In the data rows, 128 means zero.
Here are some numbered points:
[165 119  98 144  83  86  65 119  96  80 183 174 104  70   0  85  69 167
   0 156 170  86  84 107 255] 0
[148 166 143 115 151 114  97 145 148 116 170 118 191 134  95 111 172 131
 144 156  74 146 132 173 144] 1
[ 90 119 136 143 141 162 165 108 117 128  86  94 101 152 161 154 142 125
 193  93 162 135 141 121 108] 2
[ 93  31  62  90  35  51  65 111 110  94  61 255  78  46  17 153  59 167
  74 141  69  94 102  90  52] 3
[126 152 132 109 171 160 131 118 122 124 143 114 126 125 167 122 134 105
 155  88 109 128 126 135 106] 4
[129  98  94  97  82  79  66 116  95  39 128 169  96  84   1  75  62 153
  34 121 126  89  88  99 255] 5
[136  94  73 122 135 131  96  90  82  77 134 220  54  90  49  47  18 163
  26  62 108  75  80  71 102] 6
[ 52  96  54  33  23  56  87  84 127  45  48 255 104  71  31  65  64 169
 133  90  57 104  97 116  91] 7
[175 149 128 174 201 187 111 130  83 147 184  66 135 161 122 122 121 127
 103 118 130 118 133 110 129] 8
[ 89  76  85 121  89  76  83  94 110  72 100 245 111  81   0 131  60 200
  62 125 126 108  99 112 227] 9
[ 82  24  86 146  83  90  74  93  74  83  44  82  56 102   0 152  64 137
  64 104 151  98 106  72 255] 10
[190 128  93 135 140 118 128 154 137 107 189 255 126  75 107 101  78 182
  67 166 145 123 117 140 146] 11
[ 30  89  75  85 114  98 119  67  88  29  51 148  73 105  49  98  65 159
 153  45 123  93  96  91 255] 12
[103  40  94 106  34  54  63 124  88  91  59 255 111  68   0 133  50 183
  51 150 117  89 101 102 113] 13
[  6  68  55  76  97 115 112  63 117  32  28 255  56  91  73  92  35 146
 145  20  93  61 103  75 102] 14
[175 153 146 145 129 109  81 161 122 144 181 146 192 125  93 122 148 123
  97 180  85 146 142 153 108] 15
[159 189 140 124 162 146 115 146 136 110 175 155 180 148 120  94 157 120
 126 126  74 132 110 150 127] 16
[144  87 173 186 113 163 151 145 148 210 112  22 139 175 169 193 171  76
 117 164 137 149 165 106  88] 17
[219 162 180 154 119 139 126 192 172 188 202  84 194 128 148 126 185 113
  94 190 132 159 152 166 117] 18
[169  93 185 145  48  91 134 168 184 213  90 112 164 134 162 186 188 105
 159 201 105 154 163 153  74] 19
[109 126  81 119 125 147 115 100  97  99 116 183  91  98  98  93  55 151
  89  82 132  92 100  91  91] 20
[149 105 166 214 147 176 149 112 109 202  98   6 144 153 161 207 162 103
 137 168 142 153 165 101  83] 21
[182 165 111 153 179 177 177 135 128 157 181 143 113 144 172 117 102 147
  93 123 160 126 130 122 119] 22
[104 162 162 101 115 113 149 154 177 155 120 124 171 136 196 141 198 118
 242 151  77 162 159 186  71] 23
[ 61 106 112  98 104 103 119  88 102  62  75  54  76 123  59 106 100 102
 121  76 134 103  99  91 241] 24
[ 74 102 113  87  69  62  92 117 122  71  79 102 117  90  44 112 126 109
 119 111 122 119 109 132 225] 25
[157 197 130  93 160 132 182 154 172 151 173 181 170 129 211  86 150 138
 175 148 106 160 127 179 101] 26
[ 96 130 124 127 146 135 153 119 125 175 101  63 136 148 223 170 161 108
 201 113 127 144 153 129  65] 27
[147 194 194  82 115 132 165 159 219 116 160 118 164 146 209  70 193 118
 163 151 114 161 138 184  93] 28
[133 172 155 114 138 121 125 157 168 153 131 140 210 145 151 144 212 118
 191 172  71 169 152 183  87] 29
[123  90  96 135 124 144  91  98  76  82 126 165  68  93  61  94  41 130
  39 102 137  90  85  77 112] 30
[103 150 169 110  98 105 151 152 165 142 111 134 171 161 151 165 211 107
 209 165 142 159 152 191 110] 31
[141 115 119 121  87  70  67 138 117  82 132  96 120  92   0 122 130 131
  52 153 162 108 111 123 255] 32
[199 176 176 167 153 115  89 173 132 134 231 103 174 139  43 140 189 151
  69 203 197 156 132 167 251] 33
[102 153 161 100  88  90 143 140 178 142 102 141 169 158 175 159 210 112
 232 166 131 158 164 180  82] 34
[157 196 167 139 212 192 147 144 141 144 196  58 180 175 191 107 190 104
 161 103  94 141 132 146 131] 35
[141 141 130 100 121 123 175 134 165 157 137 171 146 133 221 138 171 148
 209 140 122 152 131 168  79] 36
[111  73 176 196  67 155 162 109 170 184  60  26 101 152 203 210 144  76
 161 153 156 120 165 108  78] 37
[182 132 174 172 127 160 178 146 177 154 142  36 117 156 189 137 135  69
  97 135 166 136 140 117 108] 38
[ 57 102 104  94 117 120 123  75 113  43  57  43  84 126  81  95  84 112
 137  45 124  82  99  88 242] 39
[104 122 130 118 146 152 174 122 151 178  88  68 109 145 231 170 157 117
 203 117 140 142 155 121  77] 40
[ 67 114 171 119  82 145 224 105 227 134  39  40  96 147 223 157 151  80
 221  71 126 138 143 143  56] 41
[163 126 139 169 129 122 112 116  91 108 156  36  99 121  31  96 111 119
  25 119 186 114 120 101 255] 42
[155 205 183 111 146 156 171 158 199 140 168  99 177 164 201  96 194 116
 165 113  94 139 122 153 117] 43
[162 205 177 107 161 136 119 173 148 132 203 122 172 145 220  95 190 120
 148 151 115 142 127 168 108] 44
[ 55  83  86  87 102 106 132  84  94  63  68 218  80 112  79  92  73 138
 134  53  94  97  92  91  79] 45
[175 105 190 166  87 104 101 177 158 189 139 131 150 134 142 210 187 103
 140 213 173 178 182 157  96] 46
[198 161 123 147 156 140 145 156 139 175 197 181 156 128 147 149 122 146
  89 172 162 147 140 146 116] 47
[153 101 167 164 123  93 120 178 141 171 120 115 163 124  80 210 185 122
 149 214 165 158 175 167 131] 48
[130  86 165 220 160 142 131 117 105 166 102  18 102 174  89 237 164 109
 139 169 203 158 159 101 155] 49
[113 109 114 142 125 114  88 108  89  64 130  77 105 107  23 104  82 123
  66  95 169  95  99  88 255] 50
[ 87 137  63  79 158 164 154  63 105  39 126 247  84 116 105  47  28 143
  99  33 116  88  66  76 100] 51
[ 94 144  70  89 156 164 149  67  99  30 117 227  82 116 114  30  23 166
 111  41 129  95  67  76 102] 52
[ 73  47  66 120 105 117  97  58  79  75  60 228  68  89  45 115  25 146
  88  64 134  75 102  46 104] 53
[ 95 133  72  96 157 158 144  82  86  39 119 229  65 109 124  26  14 163
  97  18 126  88  64  95 102] 54
[109 113  51 124 140 160 101  81  67  81 121 203  60  81  68  73   6 159
  39  55 148  69  81  58  98] 55
[111 118 162 103  38 103 175 141 215 148  82 161 169 126 183 153 155 116
 174 165  96 147 155 153  61] 56
[162 105 156 163 100 120 125 150 152 204 129 135 166 123 146 201 175 128
 128 201 114 152 169 156  72] 57
[136 140  96 107 124 113 148 148 150 152 126 190 144 110 187 132 141 154
 163 145 128 131 142 152  78] 58
[ 97 149  86 104 172 179 180 108 111  82 132 220  79 122 164  65  40 164
 113  65 125 101  97 108 113] 59
[ 53  93  57 105 129 156 159  79 122  98  74 226  73 118 139 112  55 150
 173  57 114 108 125 109  82] 60
[111 135  89  55  96  91 144 112 146  47 132 255 132  91  99  59  64 187
 131 101  97 135  83 137  77] 61
[ 82 102 149 133  97 153 213 105 190 146  53  74  96 137 208 164 126 103
 200  88 135 136 141 130  60] 62
[208 181 113 141 125 138 144 172 163 176 207 211 168 103 154 129  93 180
  81 196 163 133 133 160  97] 63
[165  91  99 139 105 109 143 155 130 216 130 179 150 100 173 187 107 147
 132 203 156 129 172 125  65] 64
[148 103 153 209 168 149 139 124 102 170 126  26 104 166 120 212 154 111
 129 158 199 150 153 105 146] 65
[150 123 122 115 103  74  81 147 126  95 159 225 125  99  47 114 100 179
  60 154 141 126 112 136 239] 66
[140 102 126 159 120  96 130 157 124 227 139 130 146 119 183 200 154 124
 134 210 137 165 171 161  67] 67
[176 133  84 115 114 121 122 156 112 135 172 255 137  86 108 103  47 181
  36 153 153 109 115 128 104] 68
[172 124 105 152 148 164 165 137 112 166 151 147 124 117 144 147  90 157
  87 134 167 125 133 112 101] 69
[ 89 136  98  82 113 110 163 128 153 150  96 180 115 124 194 123 136 131
 218 114 106 139 138 158  43] 70
[136 106  63 131 134 145  77  94  80  67 138 235  46  84  39  50   0 158
   0  73 127  72  75  67 103] 71
[ 94 137  70  84 141 139 132  86  93  32 121 252  74 101 102  22  22 163
  94  32 111  88  58  98 100] 72
[103  32  81  75  43  52  82 102 100  88  61 255  93  53  25 112  49 162
  62 139  77 109 107  92  60] 73
[132 154 132 100 137  95 101 146 141  71 154 178 139 128  44 109 148 148
 122 138 145 139 126 139 204] 74
[ 75  81  85  69  54  45  69 104 114  35  87 173 112  74   0  79  79 116
 109 109 108 106  99 101 240] 75
[115 118 100 135 149 159 151 109 109 152 110 113  95 149 184 132 112 133
 160  99 144 123 130 118 109] 76
[128 110  90 116  86  86  75 132  95  77 129 117 111 100  36  96  84 135
  48 123 144  91 113 110 246] 77
[132 179 150 105 155 159 167 125 157 114 143 117 126 152 191  99 145 130
 174  96 106 134 121 144  96] 78
[169 149  99 100 127 124 134 141 139 114 181 255 141  91 112  80  72 178
  80 147 121 115 103 134  84] 79
[ 65 105  64  80 114  96 118  79 101  55  67 112  82 109  62  94  80 129
 149  63 122 100  86 107 234] 80
Which three points above are nearest to each new point? Their numbers follow each, nearest first.
[ 74 105 104  86  85  43 105 103 137  30  80 119 116 111  32  87 135 119
 159 117 126 129 121 140 255] 25 75 80
[145  88 103 169 148 168 158 126  89 183 121 165 114 115 161 172  83 161
 127 152 152 139 135 112  80] 69 64 76
[154 221 164 143 203 194 157 148 119 122 168  44 126 185 202  88 191 105
 166  87 165 134 136 146 145] 35 78 43
[140 196 159 121 184 195 186 133 147 123 165  71 112 164 226  80 136 117
 170  89 146 140 125 145 101] 78 35 4
[169 201  84 110 151 148 196 154 164 125 191 220 171 119 207  75 124 168
 167 121 135 133 123 187 103] 26 58 36
[124 201 156 139 230 204 141 125 134 125 166  29 134 196 235  96 174 104
 183  73 124 125 141 146 119] 35 78 4
[174 141 184 189 143 195 163 134 156 180 143   4 117 155 189 131 134  92
  75 131 177 125 140 106 108] 38 17 21
[154 227 194  96 182 160 117 171 146 124 189 120 165 141 208  89 207 112
 178 131  93 146 136 177 102] 44 43 35
[168 127 191 165  95 104 107 171 154 190 124 105 163 141 144 187 196 109
 134 205 156 165 168 145 117] 46 57 48
[ 49  81  84  46  62  60  96  88 123  41  62 255 106  76  27  96  50 190
 136  90  86  96  97  98 101] 7 45 73
[138  95 195 151  21  93 148 142 220 188  80  98 148 122 161 193 173  94
 131 207 114 146 158 144  46] 19 56 57
[135  79 180 154  37 113 146 163 208 203  69  94 130 120 165 189 186  87
 135 203 129 164 163 128  64] 19 57 46
[157 213 171 101 181 142 131 173 152 127 222 132 190 155 191  93 215 104
 161 131  82 153 112 198  95] 44 43 35
[200 154 151 199 215 190 107 147 101 187 200  18 173 178 121 152 171  92
  77 147 129 133 149 115 117] 8 35 65
[127  88 184 172  84 152 166 120 173 198  60  32 119 144 193 200 151  94
 150 161 153 126 160 103  65] 37 17 21
[137 113 147 184 187 174 130 117  89 182 116  17 122 155 165 191 154 100
 145 141 125 133 151 123  86] 21 65 17
[164 207 186 108 152 154 164 160 189 135 177  95 180 168 199  93 196 114
 169 109 100 145 129 162 119] 43 44 28
[155 197 114  83 141 108 148 159 148 111 185 201 164 116 176  76 143 155
 150 124 124 138 127 182 141] 26 16 58
[107 122  96 132 148 151 176 124 118 146  94 145  96 131 173 148 100 148
 159 110 161 123 143 114 126] 76 2 69
[146  90 151 182 118 120 104 149 135 210 121  82 191 142 134 214 189 108
 157 202  94 167 179 138  80] 57 67 19
[158 205 154 134 246 187 142 124 108 116 185  33 154 178 212  81 176 112
 156  92 127 137 143 145 117] 35 78 4
[147 101 178 142  19  93 160 160 230 197  76 109 145 139 165 170 178  96
 134 192 112 150 161 160  57] 19 56 57
[108  85  97 151 114 155 137  94 102 131 101 181  89 118 112 155  72 160
 103 105 126 103 128  84  71] 20 69 60
[ 61  91 118  85  51  53  91 114 129  74  57 113 117  92  47 128 130 107
 139 115 122 121 116 130 208] 25 75 24
[145 194 154 128 225 183 144 131 107 132 172  33 120 182 235  94 166  98
 175 110 159 140 125 151 113] 35 78 4
[211 150 114 155 157 147 144 175 122 183 206 144 148 112 175 132 116 144
  90 179 172 148 144 164 109] 47 63 22
[188 149 183 180 141 184 142 164 146 188 183  35 132 158 183 135 156  98
  88 150 152 156 149 117 119] 38 18 17
[110  97  94 152 123 125  72  90  58  44 133  53  81  92   0  85  42 120
  19  73 172  74  75  55 255] 50 77 42
[203 163 160 162 176 145  90 188 129 177 217  77 178 144 148 153 180 101
  98 192 126 154 146 155 106] 18 15 47
[121 154  79  66 118  97 107 117 131  37 146 255 101  87  72  46  59 183
  98  89 101  97  76 134 110] 61 72 79
[143 216 169  87 173 136 119 170 144 121 195 131 175 147 242  79 192 118
 168 141 101 142 120 171 104] 44 43 26
[ 59  90  71  95 137 145 181  75 116  91  55 218  62 103 147 123  56 158
 167  63 125 100 104 100  69] 60 45 59
[165 212 162 103 194 140 128 179 157 122 211 109 182 156 191  93 204 121
 160 144  95 158 129 194 111] 44 43 35
[194 163 159 164 159 101  79 172 102 108 229  98 160 134  15 143 170 150
  54 180 217 150 129 152 255] 33 42 32
[ 93  32  72 142  88 123 123  94  83 129  54 208  70  79  80 163  39 156
  95 124 137  93 132  70 115] 53 20 30
[141 118 177 133  72  91 131 141 185 129 122  83 121 126 110 134 143 104
  82 156 141 129 123 125 139] 38 15 48
[218 168 179 151 147 122  81 184 131 170 223 107 182 121 141 144 183 124
  83 194 140 146 139 175 115] 18 15 47
[100 138 101  92 100 100 200 117 170 140  82 255 141 110 197 139 125 172
 223 142  93 145 154 173  41] 70 58 36
[164 117 143 163 113 100  96 171 137 216 146 100 197 141 128 208 202 112
 128 217 103 154 173 167  70] 57 67 46
[117 102  76 129 150 138 101  95  77 100 131 171  84  92  67  94  45 132
  39  86 132  83 102  72 107] 30 20 55
[155 190 158 139 220 183 126 152 121 124 166  44 143 180 222  83 181 107
 165 100 122 132 143 150 122] 35 78 44
[ 94 147 173 144 184 154 158 128 116 104 119  36 108 171 111 160 182 124
 205 113 166 156 160 139 183] 2 65 49
[ 82  34  55 131  86 126 122  78  84 116  49 233  53  66  61 152  22 143
  85  96 120  88 106  66  64] 53 45 73
[126 154 122 110 131 131 172 144 170 152 117 120 143 134 220 134 161 133
 185 126 130 134 147 154  82] 36 58 78
[ 98 146 161 103  99  97 140 150 161 121 109 137 163 150 126 155 197 113
 203 152 138 153 148 178 147] 31 34 29
[147 130 125 122 131 140 170 137 149 170 136 142 141 137 211 154 160 143
 187 139 126 148 135 155  83] 36 58 40
[ 65  17  47 163  86  92  75  63  43  83  46  37  51  84   0 155  39 121
  77  90 155  71 115  43 255] 10 50 24
[155 146 118 177 188 174 107 124  88 151 161  67 146 152 132 135 131 111
 112 121 121 127 134 110 121] 8 4 22
[232 173 183 171 135 136 107 185 135 187 219  94 206 155 120 147 198 121
  80 215 106 152 151 167 104] 18 15 47
[161 232 167 106 190 139 123 175 145 121 192 119 179 147 200 105 208 111
 157 131  93 174 137 192 118] 44 43 35
[188 165 145 200 220 202 100 145  73 186 199   7 135 184 170 152 169 108
  96 135 146 136 140 119 112] 8 35 65
[179 182 186 142 102 146 147 169 183 166 175  90 158 161 179 127 163 100
 104 156 142 153 138 151 113] 18 38 43
[130 100 109 135 134 132  87  94  79  58 135  96  61 108   7  91  49 150
   8  86 187  89  94  77 255] 50 77 42
[114 147 120  84 138 100 109 125 124  57 165 104 140 128  68  67 134 116
 135 111 137 114  93 141 255] 74 25 50
[ 71 134 128 137 181 166 148 104 105 177  95  37 164 160 161 166 159  99
 231 105  61 161 147 141  91] 27 40 2
[208 169 172 170 135 128  91 187 142 174 211 106 206 139 125 145 194 126
  95 213 102 175 167 169 110] 18 15 1
[  0  57  55  60  89 103 141  46  77  30  15 255  43  96  64  77  32 137
 152   6  66  74  77  67  57] 14 45 53
[131 100  99  87  72  60  57 121  98  35 132 192 107  74   0  71  65 160
  26 131 122  92  88 107 255] 5 0 77
[ 87  92  65  77  83  98 150 126 150 100  77 255 119  86 132 105  79 169
 163 126  63 109 102 144  56] 61 60 45
[203 149 185 155  76 103 145 167 206 172 180 108 156 130 154 127 177 109
  65 191 142 130 151 155 106] 18 57 46
[136 191 161 121 153 132 132 158 146 140 172 111 211 153 159 124 214 109
 162 145  65 164 126 189  94] 29 44 1
[153 212 166  94 179 131 111 174 155 136 184 113 174 149 220  91 193 120
 169 152 121 150 127 179 104] 44 43 28
[160 179 175 126 150 151 152 159 165 161 166  91 191 160 177 123 199 113
 162 128  90 145 140 147 114] 43 35 44
[108 118 147 139 148 140 146 132 131 174 119  67 172 161 151 175 192  99
 218 134  91 154 169 152  98] 27 23 31
[137 111 100 106  95  76  73 130 101  74 135 117 125  93  37  81  98 136
  51 131 127 107 108 123 254] 77 32 5
[145 199 157 144 233 196 149 145 136 139 193  52 188 189 194  94 177 109
 183  81  95 152 119 163 131] 35 43 78
[121 124 105  95 111 106 138 119 134  75 129 250 128 106  92 101  88 170
 129 117 124 135 104 126 102] 61 79 20
[117 166 159  96 137 123 144 151 180 145 128 115 167 151 205 133 195 104
 208 118  87 162 155 164  75] 23 29 34
[171 160 143 188 220 200 128 150  82 181 201   0 195 174 128 148 170 111
 115 141 126 136 156 120 127] 8 35 21
[ 59  25  53 128  84 108 101  66  74  84  52 222  41  66  44 129  28 149
  74  65 107  79  98  42  68] 53 45 14
[209 158 177 157 135 122 111 164 144 194 168 114 187 141 140 164 183 104
 101 203 116 155 157 161  99] 18 57 15
[128 178 154 110 135 125 131 155 172 156 128 135 212 152 152 143 207 118
 194 167  63 170 153 180  79] 29 23 31
[ 75 113  79 101 139 164 157  92 119  90  87 193  81 124 166 112  77 150
 173  78 103 109 109 106  71] 60 59 45
[120  79  96 146 136 166 166 109 102 173 107 115 103 133 176 156  78 117
 150 121 156 118 134 104  75] 76 2 69
[182 206 105 100 168 144 180 151 168 142 209 216 162 119 213  83 126 165
 141 133 134 143 124 185 112] 26 63 47
[ 74  48  57 114  81 102 116  88  94  95  49 225  69  64  48 138  34 152
  95 100 121  92 103  79 114] 53 45 73
[144  82  95 140  80 115 171 135 143 178  98 245 143  99 138 187  95 178
 130 202 139 134 148 132  62] 64 58 57
[154  98 164 161 115  82  99 157 118 161 125 116 139 126  67 198 180 134
 117 210 158 158 155 146 173] 48 46 57
[219 165 172 151 163 131  88 195 119 197 212  91 197 144 136 141 190 125
 104 191 143 156 145 170 103] 18 15 47
[ 75  39  77 136  99 113  89  63  80 126  58 189  81 100  45 153  59 133
  83 105 103  92 117  65  74] 53 45 30
[ 70 131 127 123 185 145 157 121 110 161 101  40 149 161 176 165 182  84
 239  95  83 158 148 145  69] 27 40 2
[ 81 141 138 144 156 172 146 112 116 158 107  25 172 183 164 160 191  96
 217 108  64 134 142 138  87] 27 40 2
[ 93 124 138 126 161 152 158 117 123 166 117  43 179 173 175 160 189  93
 247 101  67 152 170 158  90] 27 40 23
[129 190 149 154 223 200 144 133 115 132 181  24 146 182 225 106 151 110
 167  77 118 151 146 163 123] 35 78 4
[133 189 124  76 151  98  90 148 139  34 180 127 135 120  24  57 143 144
 104 110 172 140 117 137 255] 74 32 77
[110 195 160 138 214 182 151 119 138 114 175  50 152 186 200 124 186 122
 177  86 116 141 135 150 120] 35 78 43
[ 40  96  94  56  46  38  84  78 113  24  43 158 108  82  31  93  73 138
 130  87 103 101 100 121 255] 75 12 25
[ 33  83  70  91 105 130 120  52 100  34  40 244  58  98  69  91  29 173
 142  47 106  72  89  69 133] 14 45 53
[124 109 163 135  52  87 139 126 184 132  73 135 115 112 143 154 134 112
 129 149 111 129 137 137  72] 56 19 58
[ 37  66  57  67  95 130 111  50 113  55  15 227  28  82  68  98  20 142
 135  21  88  76  85  59  79] 14 45 53
[145 132 157 164 167 142 126 136 102 150 171  43 124 143 133 137 148 120
 103 134 145 123 144 128 158] 8 65 38
[142 224 149 132 224 206 140 136 129 143 192  41 155 186 218 107 177 109
 204  84 106 150 109 154 131] 35 43 78
[ 66  31  51 131  71  96  83  61  48  75  39 226  46  71  18 131   0 149
  76  77 112  67  92  46  84] 53 73 3
[141 213 119  77 193 146 181 156 170 125 204 146 150 121 225  73 153 140
 183 130 121 152 120 178  95] 26 44 78
[139 194 143 142 238 196 152 129 128 123 178  39 149 192 212 100 177  98
 168  91 128 123 114 138 121] 35 78 4
[129 121 112  97 119 119 184 126 157 167 120 188 138 130 226 149 159 155
 221 139 121 150 135 164  66] 36 70 58
[205 145 204 151  78 118 145 184 207 153 190 116 142 126 187 139 174 118
  83 192 145 156 132 163 127] 18 46 47
[ 87  36  99 166 119 110  96  93  66 105  70   0  59 116  11 172  70  88
  93 102 203 101 109  81 255] 10 50 24
[127 183 127 133 220 198 137 138 121 153 155  31 164 188 192 109 182  97
 181  91 100 151 144 150  96] 35 4 78
[121 123  93 134 137 128 103 106  85  61 149  99  96  99  46  80  62 134
  54  83 163  88  84  83 255] 50 77 42
[ 43  79  70  90 120 124 143  68  80  72  54 203  61 113 101  92  53 136
 140  38  96  89  89  81  70] 45 60 14
[102 131 186  90  23 103 180 146 241 142  81 122 179 143 206 148 181  99
 196 159  87 156 159 163  65] 56 34 23
[189 158 156 199 201 188  97 136  94 180 183  19 111 166 202 147 150  99
  91 138 169 125 151 116 123] 8 38 65
[147 106 190 130  44  87 154 161 211 175  89 104 175 131 158 195 184  85
 128 194 111 158 163 137  65] 19 56 57
[165 154 151 173 194 181 126 148 108 123 177  63 122 154 110 138 142 138
  84 127 191 138 139 111 200] 8 65 22
[134 160 165 124 126 123 108 164 150 146 143 120 191 157 185 155 197 119
 179 176  89 157 151 168  90] 29 23 31
[ 83  43  70 107  76  87  82  70  79  72  67 242  62  79  25 114  23 160
  47  89 117  78 100  54  91] 53 73 13
[144 208 141 139 225 202 149 131  95 122 193  12 121 175 255  81 171  97
 164  78 149 141 136 106 104] 35 78 4
[155  88 174 158  43  94 152 165 203 197  96  93 159 120 166 181 165 116
 140 202 124 142 154 144  64] 19 57 46
[190 158 172 186 214 175 115 130  83 157 207  18 131 147 188 133 144  98
  84 167 168 120 124 132 126] 8 38 35
[140 161 167 115 145  98 122 155 151 170 145 143 205 147 147 156 206 109
 200 160  76 171 165 179  96] 29 23 31
[111 141 150 101 133 101 125 149 144 183 119 146 225 144 137 197 209 117
 214 178  30 178 167 183  70] 29 23 34
[ 79  28 105 151 101 101  83  93  66  94  80  15  86 109   1 165  72  99
  80 113 186 109 114  69 255] 10 50 24
[165 114 125 132 105  76  63 158 119 103 163 206 140 101  17 128 103 172
  45 174 132 131 120 133 238] 66 0 32
[116  76  97 143 114 125 157 117 108 166  94 133  98 126 146 172  79 144
 143 138 157 116 150 105 128] 76 69 2
[193 167 196 155  91 118 130 180 202 168 181 115 155 123 179 137 173 108
  67 192 143 154 144 163 106] 18 46 47
[ 90  39  66 132  85  91 104  73  77 108  59 226  57  74  69 146  26 163
  71 112 124  77  94  57  54] 53 73 3
[110 146 179 129 119 102 133 151 161 134 102 110 164 162 108 173 200 119
 214 166 163 150 174 188 139] 31 34 48
[121 164 106  64 131 120 146 133 168  63 148 255 142 106 126  63 102 158
 150 123  99 126 107 146  88] 61 79 58
[ 57  11  87 145  83  84  88  72  52  87  25   0  48  94  10 149  71  99
  65  83 149  59 110  52 255] 10 24 39
[131 184 148 127 149 181 184 124 179 115 111  90 116 164 221  86 141 120
 161  60 136 135 126 129 105] 78 4 43
[146 207 154 132 201 179 148 149 139 132 202  59 184 170 168 105 183 111
 167 112  94 140 147 151 116] 35 43 44
[166 121 169 162 126  90  88 161 122 143 147 122 139 132  66 179 188 137
 106 203 159 159 147 156 181] 48 15 46
[ 39  97  82  82 113 126 132  69 108  64  61 199  69 117 114  84  84 137
 148  54  94 100  92  79  77] 45 60 14
[ 83  49  72 144  86 121 147  82  66 121  61 219  81 119  72 144  27 149
  79 113 134  82  92  66  58] 53 20 45
[172 211 155 118 180 141 132 170 140 128 195 150 169 133 184 107 176 130
 132 142 114 163 131 178 117] 44 26 16
[196 146 180 146  81 101 116 156 176 143 171  97 146 117 129 114 150 111
  48 177 167 146 132 155 159] 18 15 47
[122  93 172 151  70 126 153 154 188 193  72  82 132 135 176 188 188  88
 159 182 122 165 164 133  67] 19 57 17
[ 94  38  84 107  31  42  68 103  98  77  61 255  98  73   0 152  67 181
  62 165 111  88 127  98 136] 13 3 73
[126 166 158 110 124 111 134 164 157 168 128 127 220 140 134 166 209 114
 214 170  47 149 164 181  62] 29 23 34
[ 35  91  72  49  47  70  86  78 133  29  62 255  91  82  29  90  62 183
 163  94  62  91  74 112 108] 7 45 14
[118 107 117 155 143 142 104 118  91 160 111  95 111 129 155 154 130 110
 143 129 126 133 138 125  81] 76 4 2
[ 28  72  58  21  36  56  98  82 104  29  47 255  93  67  42  76  57 162
 127  75  58  96  80  95  66] 7 14 45
[ 24  82  88  52  50  56 106  82 145  42  27 255 109 102  31  91  83 198
 161  98  80 113 105 116 184] 7 75 45
[156 225 164  96 183 133 122 172 160 126 212 127 184 150 198  89 203 117
 178 127  97 155 119 206 105] 44 43 26
[178 154 189 178 133 176 155 149 155 182 171  18 125 157 198 117 149 106
  84 140 180 127 135 119 127] 38 17 8
[140 111 148 144 119  92 117 151 131 143 123 154 144 125  71 181 174 149
 141 194 152 152 154 156 175] 48 74 46
[ 68 117 145 133 136 133 151 113 117 109  79  66 108 160 133 156 145 108
 190  91 157 135 155 134 159] 2 76 4
[175  92 114 143 104 115 159 164 129 215 134 155 148 100 174 198 107 134
 119 195 147 135 168 156  69] 64 67 57
[147 183 154 105 166  97 110 165 142  62 187 119 146 132  38  62 160 143
 110 125 160 115 121 171 255] 74 33 32
[115  58 122 159  74  58  84 120 122 103  69 104 129  95   0 160 126 127
  79 172 160 135 135 119 255] 32 25 77
[147 199 156 106 175 114 107 166 154  60 186 129 159 151  55 101 178 148
 138 132 164 158 132 156 255] 74 33 1
[165 135 136 188 196 165 132 140  89 161 173  51 131 149 168 166 133 115
  97 150 148 141 146 114  93] 8 65 21
[ 55  75  55  32  37  78 100  80 129  35  47 255  85  87  39  69  46 164
 102  95  53  88 100 115  67] 7 73 45
[125 102 103 150 118 117  82 106  74  83 134  65  96  96  40 111  73 117
  51 104 163  94  99  76 253] 50 77 42
[198 168 184 146 126 128 117 152 178 173 186 107 157 130 159 126 177 102
  97 179 155 162 136 168 116] 18 47 44
[ 53  65  78  49  41  41 112  98 123  48  24 255 110  71  30  93  58 175
 128  90  61 108  85 112  87] 7 73 3
[115  87 122 135  84  77  79 146 114 101  88  97 116 108   1 160 131 122
  78 175 182 131 147 121 254] 32 77 25
[204 149 146 190 200 197 108 151  98 192 214   0 177 168 120 144 159 108
  85 141 117 142 157 131 136] 8 35 18
[141 212 162 144 239 202 146 143 140 133 185  44 147 197 205 106 173  99
 184  82 109 136 140 140 127] 35 43 78
[181 159 159 196 218 168 117 153  92 157 203   8 144 163 179 158 159  98
  91 148 144 145 143 124 103] 8 35 38
[128 167 111 135 197 188 126 126 113 142 143  82 146 166 137 105 144 108
 145  88 100 131 126 130  95] 4 8 78
[ 83  91  73 112 100 129 126  82  92  79  71 211 107 120  88 111  59 134
 131  76  89  89  98 100  67] 45 20 60
[159 113 142 200 170 158  90 118  77 104 152  23  84 143  28 149 120 116
  56 114 224 119 121 111 255] 42 50 32
[181 151 169 192 207 188 104 145  73 176 214   4 114 159 194 135 148 103
  83 146 164 139 144 121 117] 8 38 65
[ 67  14  64 129  77  98  76  47  70  83  35 224  67  80  13 140  16 141
  76  77 141  71 110  31 102] 53 13 73
[148 136 106 118 132 128 125 136 130 133 163 239 148 110 109 104  91 151
 104 145 111 116 119 128  80] 79 68 11
[169 205 153 100 177 140 128 167 147 128 205 117 193 142 195  92 192 126
 166 138  91 146 136 170 112] 44 43 26
[130 111 164 187 150 179 146 113 115 191  96  17 138 155 179 197 166 106
 159 157 137 148 159 110  81] 21 17 65
[106 130 157 154 141 173 160 101 135 142 118  34  95 177 180 137 169  99
 177 101 169 145 138 127 147] 2 40 76
[172 152 153 184 195 161  90 133  80  87 177  10  96 156   1 126 112 124
  37 110 228 125 124 102 255] 42 50 32
[ 52  83  83  72  84 120 128  73 142  75  31 202  60  95 103 109  64 129
 155  53  91  93  99  84  77] 45 14 60
[161 212 115  98 179 150 184 155 161 136 193 196 167 127 216  72 136 146
 155 117 128 145 111 199 102] 26 44 78
[158 110 131 148 121 132  86 117 109  77 147 177  67 101  44  93  67 170
  49 124 150 102  97  86 171] 30 77 0
[181 148 159 188 215 177 131 150  93 174 197  14 154 153 177 139 170 109
 109 149 161 147 148 126 119] 8 35 38
[143 101 137 155 116  93 116 155 123 215 133 123 144 122 183 198 158 121
 139 205 138 161 167 160  68] 67 57 64
[ 65 114 145 125 132 136 153 114 125 112  81 112 112 154 134 154 140 114
 193  95 147 136 153 135 113] 2 76 4
[177 136 127 189 164 173 108 122 108 163 170  38 138 154 103 142 130 110
 100 142 148 127 146 112 160] 8 65 38
[136 129 129 167 168 131 112 105  69 108 142  21  99 130  41 104 116 118
  65  99 177 116 126  94 255] 42 50 77
[108 121 123  79  83  72 114 110 144  83  99 125 113 117  67 106 138 122
 125 125 141 126 118 141 223] 25 74 77
[144 113 131 166 141 116  98 112  63 112 146  36 100 121  33 116 114 123
  49 124 187 113 128  99 255] 42 50 32
[129 200 151 134 224 194 153 133 122 146 194  35 175 191 171  96 183 119
 179  96  78 126 135 153 114] 35 43 78
